One vector is turned by the same rotation once a tick. Each row is the vector after some number of ticks, and that number follows the row.
The counts run from 0 to 252.
[ 1.12 -4.17  1.86 -0.19  1.48 -1.04  1.90  0.40 -0.13  3.56 -0.86 -0.47
  3.47  0.29  1.74 -1.80 -0.39  2.33 -1.73 -2.71 -0.89  4.26  0.10 -2.18
  0.72  1.16  0.37 -2.68  0.67 -5.40  0.29 -1.59  0.34 -1.43  0.07 -1.54] : 41
[ 0.12 -3.36 -0.18 -0.77  0.96  0.06 -1.96  1.70  0.15  3.34  0.91  2.71
  0.85 -0.45  2.85 -1.10  0.35  1.39 -1.26  1.20 -1.30  0.48  1.69 -5.61
  3.08  1.18  0.25  2.60 -0.17 -3.10  0.72 -2.47  0.36  0.67  2.92 -3.39] : 154
[ 0.97 -1.26 -0.42 -2.33 -0.06 -0.72  0.12  0.09  0.18  0.38  2.31  1.59
 -0.15 -1.52  6.37 -2.47  0.49  1.49 -0.73 -0.03  0.00 -0.48  2.40 -5.70
  1.19 -1.99  0.29 -1.37 -0.95 -4.10 -0.55 -0.05  3.64 -1.49  1.22  0.14] : 117
[ 0.51 -2.17 -1.00 -4.58 -1.18  1.97 -1.22  2.06  2.94  5.90 -0.18  1.08
  2.28 -0.07  1.23 -1.02 -0.15 -0.60 -0.73 -3.01  1.14  2.99 -0.24 -2.96
  2.12 -0.74 -1.05  0.65 -0.41 -2.72  3.07 -0.73 -0.27 -1.09 -0.72  1.92] : 235
[ 2.53 -1.86  0.55 -2.28  0.00 -1.81  1.12  1.55  0.05  2.05  1.71 -0.32
  2.98  0.21  5.94  0.15  0.37  0.38 -1.12  0.48 -0.12  0.83  0.85 -2.18
  4.23 -3.26 -1.13 -2.24  0.81 -2.67 -1.90 -1.23  2.84  2.19  1.46 -1.07] : 101
[ 2.24 -2.36  0.47 -1.54  0.45 -0.25  2.22  0.85  0.87  2.92  1.68  1.85
  0.88  0.31  5.84 -3.54  1.12  0.63  1.68  2.21 -1.15 -1.11 -0.85 -3.29
  3.46  0.35  0.70 -1.43  2.59 -1.41  0.98  0.63  0.27  0.46  1.24  1.99] : 93
[ 0.47 -1.13 -1.11 -0.21  0.54  1.84  0.17  2.38  2.66  3.50  0.96  0.02
  0.64 -1.82  2.72 -2.18 -0.77  2.57 -2.87 -0.51 -0.59  0.60 -0.17 -4.40
  0.46 -1.67 -1.29  0.29 -2.90 -5.08 -1.40 -2.11  1.88  0.04  1.96 -2.72] : 137
[ 0.13 -3.56  0.07 -1.88  0.82 -0.36 -1.80  1.33 -0.18  1.97  2.07 -0.33
  3.78 -0.64  4.51 -1.98 -1.91 -0.39  0.57 -0.44  0.73 -3.09 -0.21 -5.64
  2.52 -1.45  0.06  1.56 -2.32 -1.71  0.40 -1.81  1.11 -2.54  1.76  0.93] : 175
[-0.59 -3.17 -1.91 -1.25  1.09  2.23 -0.61  2.85  0.07  4.86  3.07 -0.86
  2.99  0.92  1.92 -1.23 -1.97  1.86 -1.10  1.81 -0.66  0.10 -2.80 -2.40
  2.72 -2.14 -0.47  2.43 -0.88 -0.81 -1.46 -1.64  1.32  2.09  2.42  0.40] : 162
[-0.01 -3.94  0.84 -1.02 -0.90 -0.74  1.69  0.17 -0.77  3.62  0.24 -0.54
  3.00  1.37  2.79 -0.34  0.14  1.22 -1.32 -1.73  0.31  3.89  1.57 -2.66
  1.95 -0.53 -1.37 -2.77 -1.10 -3.85 -1.40 -4.09  0.21 -1.05  0.47 -2.31] : 43
[ 1.09 -2.21 -0.13  0.30  0.42  0.06  0.47  2.25  0.38  4.50  1.09  3.33
 -0.42 -1.28  2.33 -3.09 -0.75  2.32  0.71  1.08 -1.38 -0.83  0.49 -4.80
  2.22  2.77  0.76  3.04  1.28 -3.17  1.35 -1.16 -0.59 -0.60  2.90 -0.09] : 151
[ 2.19 -0.93  1.77 -2.56 -0.97  1.03  0.89  0.96  1.99  3.56  0.63  2.21
  3.27 -1.26  2.43 -0.75 -3.47 -1.43 -2.46 -1.35  0.44  2.43 -1.90 -4.06
  1.41  0.52  1.48  0.51 -1.81 -3.31 -0.47 -1.35 -0.12 -4.04  0.43  1.98] : 230
[-2.56 -4.41  0.64 -3.30  0.57 -0.72  1.04 -0.45 -2.79  2.79  1.63  1.03
  1.20  2.04  2.49 -2.12 -0.29  3.48 -0.54 -0.79  0.77  3.57  0.03 -1.36
  1.43 -0.08  1.24 -0.54  2.74 -2.54  1.59  1.76  1.11 -1.85 -0.14  3.17] : 33
[-1.10 -3.46  0.89 -2.06 -0.22  2.23  2.97  1.04  2.43  4.61 -0.55  1.82
 -1.12  1.14  1.31 -2.89  0.77  2.93 -1.09 -0.18 -0.82  2.71 -1.51 -2.45
  0.94  0.44 -0.17  0.18 -0.81 -4.56  1.55 -0.16 -1.01 -3.46 -1.50  2.43] : 54
[ 0.17 -3.23 -1.28 -0.61  0.51  1.55  1.29  3.38 -0.14  5.83  2.73 -0.44
  3.06  0.96  1.89 -1.92 -2.71  1.71 -0.22  1.97 -0.11 -1.08 -1.96 -1.42
  3.72 -1.08 -1.07  3.29  0.13 -0.92 -1.59 -1.82  0.44  1.14  2.35  0.31] : 163
[-0.71 -1.47 -1.74 -2.19  1.15  0.93  3.30  1.51  1.62  3.71  1.06 -1.05
  0.15  0.94  3.48 -3.72  0.67  2.93 -2.19  1.47 -0.05 -0.85 -1.77 -1.65
  1.54 -3.43 -1.84 -0.92 -0.71 -3.44 -0.85  1.73  1.52  1.21 -0.39  2.29] : 108
[-0.31 -4.09 -1.70 -2.60  0.11  1.65  0.54  0.30  0.25  5.63  0.80 -0.19
  2.39  0.71  0.36 -1.94 -1.72  1.95 -1.90 -0.50  0.38  5.20 -2.07 -2.22
  0.76  0.87 -2.04 -0.39  0.86 -1.51 -0.52 -1.47  1.09  1.05  0.04  1.48] : 219
[-0.28 -2.08  1.13 -1.87 -1.81  1.33  3.78  2.07  1.82  5.70 -0.46  1.12
  0.09  0.94  0.98 -2.88 -0.66  2.40 -0.64 -0.59 -0.20  1.51 -1.45 -0.84
  0.72  1.38  0.44  0.52 -0.25 -4.14  0.17  0.08 -0.51 -3.66 -1.29  3.77] : 53
[ 1.41 -3.20  1.71 -1.76 -1.24 -1.13  1.76  1.34 -0.98  3.87 -0.14 -0.33
  3.66  0.82  2.11  0.33 -1.00  1.65 -1.21 -2.47  0.89  4.01  1.56 -0.88
  2.30 -0.39 -0.86 -1.40 -0.95 -4.06 -1.56 -2.54  1.20 -2.09  0.59 -0.92] : 44
[-3.47 -5.11 -1.42 -3.03  1.61 -2.15  0.22  1.07 -2.16  3.23  1.34  0.40
  2.54  1.69  2.92 -2.21  0.08  2.39  0.17  1.81  0.95 -0.28  0.91 -2.44
  3.80 -0.32 -2.04  1.79  1.97 -0.34  0.65 -0.74 -0.03 -0.26  0.63  0.71] : 183
[-0.52 -2.95  0.70 -1.38  1.59  0.38  0.97 -1.14  0.33  1.51  1.31 -0.70
  3.81  1.51  4.02 -2.55 -1.36  0.13 -1.95 -1.12  0.39 -0.43 -0.55 -5.02
  1.65 -2.07  1.11 -1.39 -2.28 -3.17  1.27 -1.27  0.27 -4.30  0.74  0.75] : 22
[ 0.67 -2.38  0.34 -2.82  1.02  1.98  1.28 -1.08  0.02  3.87  2.35  2.83
  1.28  1.50  3.51 -2.07 -0.14  0.18 -1.14  2.29 -1.17  3.48 -1.95 -4.76
  3.22  0.46  2.06 -0.34  2.50 -1.17  2.36 -0.34 -1.61  0.05  0.35  1.70] : 244
[-1.43 -1.83  0.17 -2.15  1.78 -0.83  3.57  1.49  1.56  1.72 -0.36  2.11
 -1.25  0.40  3.90 -3.61  1.42  2.68 -3.21  1.65 -0.55 -0.78  0.89 -3.30
  1.51 -1.96 -0.87 -0.62 -0.54 -4.31 -0.03  1.52  1.08 -1.23 -0.67  0.29] : 112
[ 3.07 -2.29  1.07 -1.00  1.38 -0.74  1.78  1.39  1.46  3.08 -0.10  1.50
  1.11 -0.16  4.57 -3.16  1.74  1.06  1.03  1.56 -1.41 -0.45 -1.38 -3.48
  3.45  0.56  1.00 -1.05  3.08 -3.22  1.69  1.55  0.42  0.74  1.08  1.82] : 94
[-0.85 -2.05  1.87 -1.35  2.14  0.09  1.04 -0.35  0.20  1.55  0.36 -0.27
  4.11  1.13  3.91 -2.26 -1.91 -0.08 -2.76 -0.89  0.17  0.13 -1.17 -4.68
  1.34 -1.71  2.24 -0.69 -1.47 -3.88  1.05  0.90  0.11 -4.07  0.35  1.57] : 21
[-2.34 -4.37  0.03 -2.45  1.17  0.99  1.67 -2.07 -3.21  2.63  2.00  0.63
  1.21  2.29  3.48 -2.80 -0.22  3.47 -0.40  1.01  0.38  3.43 -0.31 -2.86
  1.75  0.09  1.09 -0.97  2.01 -1.76  1.07  0.33  1.06 -1.78 -0.03  2.88] : 34
[-0.44 -1.27 -0.89 -3.73 -2.14  0.23  0.21  4.10  0.22  4.50  2.13  2.13
 -0.26 -1.37  1.83 -0.77 -2.14  2.38 -0.84 -0.43  1.26  0.23  1.33 -1.01
  2.45 -1.87 -0.57  4.45 -1.43 -2.29 -1.49 -0.51  2.50 -1.20  1.71  0.91] : 143
[ 1.25 -2.71 -0.70 -1.92  0.69  1.32  1.61 -0.06  1.15  2.52  2.67  1.72
 -0.22  1.03  5.70 -3.42  1.78  1.27  1.04  2.87 -1.08 -0.51 -1.91 -3.93
  3.07 -1.14  0.68 -1.25  2.30 -1.30  1.32  0.88  0.45  0.21  0.35  2.78] : 92
[-1.84 -4.55 -2.01 -2.94  2.03  0.55 -3.07  1.73  0.57  3.60  1.33 -1.61
  3.74 -0.17  2.98 -2.64  0.15  0.74  0.69 -1.73  0.93 -1.41 -0.48 -4.15
  2.10 -1.36 -1.35  1.25 -0.68 -1.62  2.40 -0.31  0.80 -0.41  0.89  1.21] : 178
[-2.33 -3.75 -0.29 -3.69 -1.05 -1.14  1.28  0.89 -1.75  3.55  1.44  0.22
  3.37  0.34  3.32 -1.37 -2.67  1.55 -1.08 -0.23  2.18  0.71  0.72 -1.58
  1.59 -1.76 -2.06  0.71 -1.57 -0.68 -2.40 -0.83  1.69 -2.90 -0.59  3.03] : 200
[ 2.04 -0.94 -0.61 -2.37  0.21 -0.11  3.00  2.32  0.23  4.48  1.34 -1.11
  2.12 -0.27  4.59 -2.24 -1.64  2.07 -0.72  0.11  0.76 -0.83 -1.40  0.08
  2.70 -3.20 -0.68 -0.69  0.65 -2.52 -2.93  1.53  3.31  0.95  0.62  2.71] : 106
[ 0.73 -3.87  0.52 -3.24 -1.18 -1.67 -1.01  0.06 -1.80  2.61  0.44  2.41
  3.53 -1.86  2.78 -0.02 -2.35  0.69 -0.19 -1.60  0.93  4.01  1.82 -3.98
  1.51  2.05 -0.12 -0.92  0.25 -2.69 -0.22 -1.96  2.04 -2.42  1.05  0.63] : 213
[-0.01 -1.67 -0.69 -1.40 -1.20  0.94  0.79  2.52 -0.29  4.65  2.84  3.10
 -0.81 -0.76  2.52 -2.52 -1.87  3.04  0.43  1.14  0.09 -1.04 -0.32 -3.01
  2.06  0.74  1.11  4.13  0.08 -1.84 -0.33  0.39  1.47 -1.61  2.47  2.84] : 147
[-1.06 -1.42 -1.34 -2.59 -1.46  2.03  0.43  1.68 -0.15  4.02  3.75  2.49
 -1.66 -0.08  2.82 -2.29 -1.82  3.11 -0.12  1.61  0.16 -0.53  0.30 -3.46
  1.65 -1.15 -0.15  3.82 -1.35 -1.26 -0.33 -0.29  1.75 -1.11  2.65  2.37] : 146
[ 0.73 -2.99 -0.05 -2.45  0.72 -0.35 -2.10  0.07 -1.66  2.99  2.73  0.39
  4.55  0.79  3.93 -0.40 -2.21 -0.69 -0.63 -1.00  0.63  1.14  0.54 -4.44
  3.94 -1.05  0.74 -0.29  1.08 -0.43  1.92 -2.42  0.41 -0.38  2.79  0.34] : 6
[-1.24 -4.94 -0.59 -1.43  1.53 -1.34  0.10  1.00 -0.15  3.31 -0.47 -1.45
  4.68  0.23  2.84 -1.70 -1.17  0.64 -2.89 -1.36  0.74  0.78  0.59 -3.20
  1.16 -1.59 -2.98 -1.48 -1.84 -3.26 -1.42 -2.70  0.15 -0.80 -0.23 -1.43] : 195
[ 0.37 -1.47 -1.09 -2.65  1.74  0.28  2.81  2.27  1.47  4.13  0.61 -0.80
  0.86  0.08  3.47 -3.00 -0.33  2.99 -1.90  0.54  0.06 -0.53 -2.32 -0.15
  2.01 -3.36 -1.09 -1.00  0.20 -3.14 -1.37  2.77  2.48  0.87 -0.59  2.91] : 107
[-1.19 -2.82 -0.98 -2.57  0.96 -0.01  1.83  2.04 -0.79  2.87  1.24  2.42
 -0.97  0.47  2.29 -1.70  0.50  5.00 -2.54  1.60 -0.71  3.58 -0.01 -1.47
  2.08 -0.38 -0.66  1.41  1.54 -3.59 -1.39  1.67  2.81  1.53  1.10 -0.57] : 128
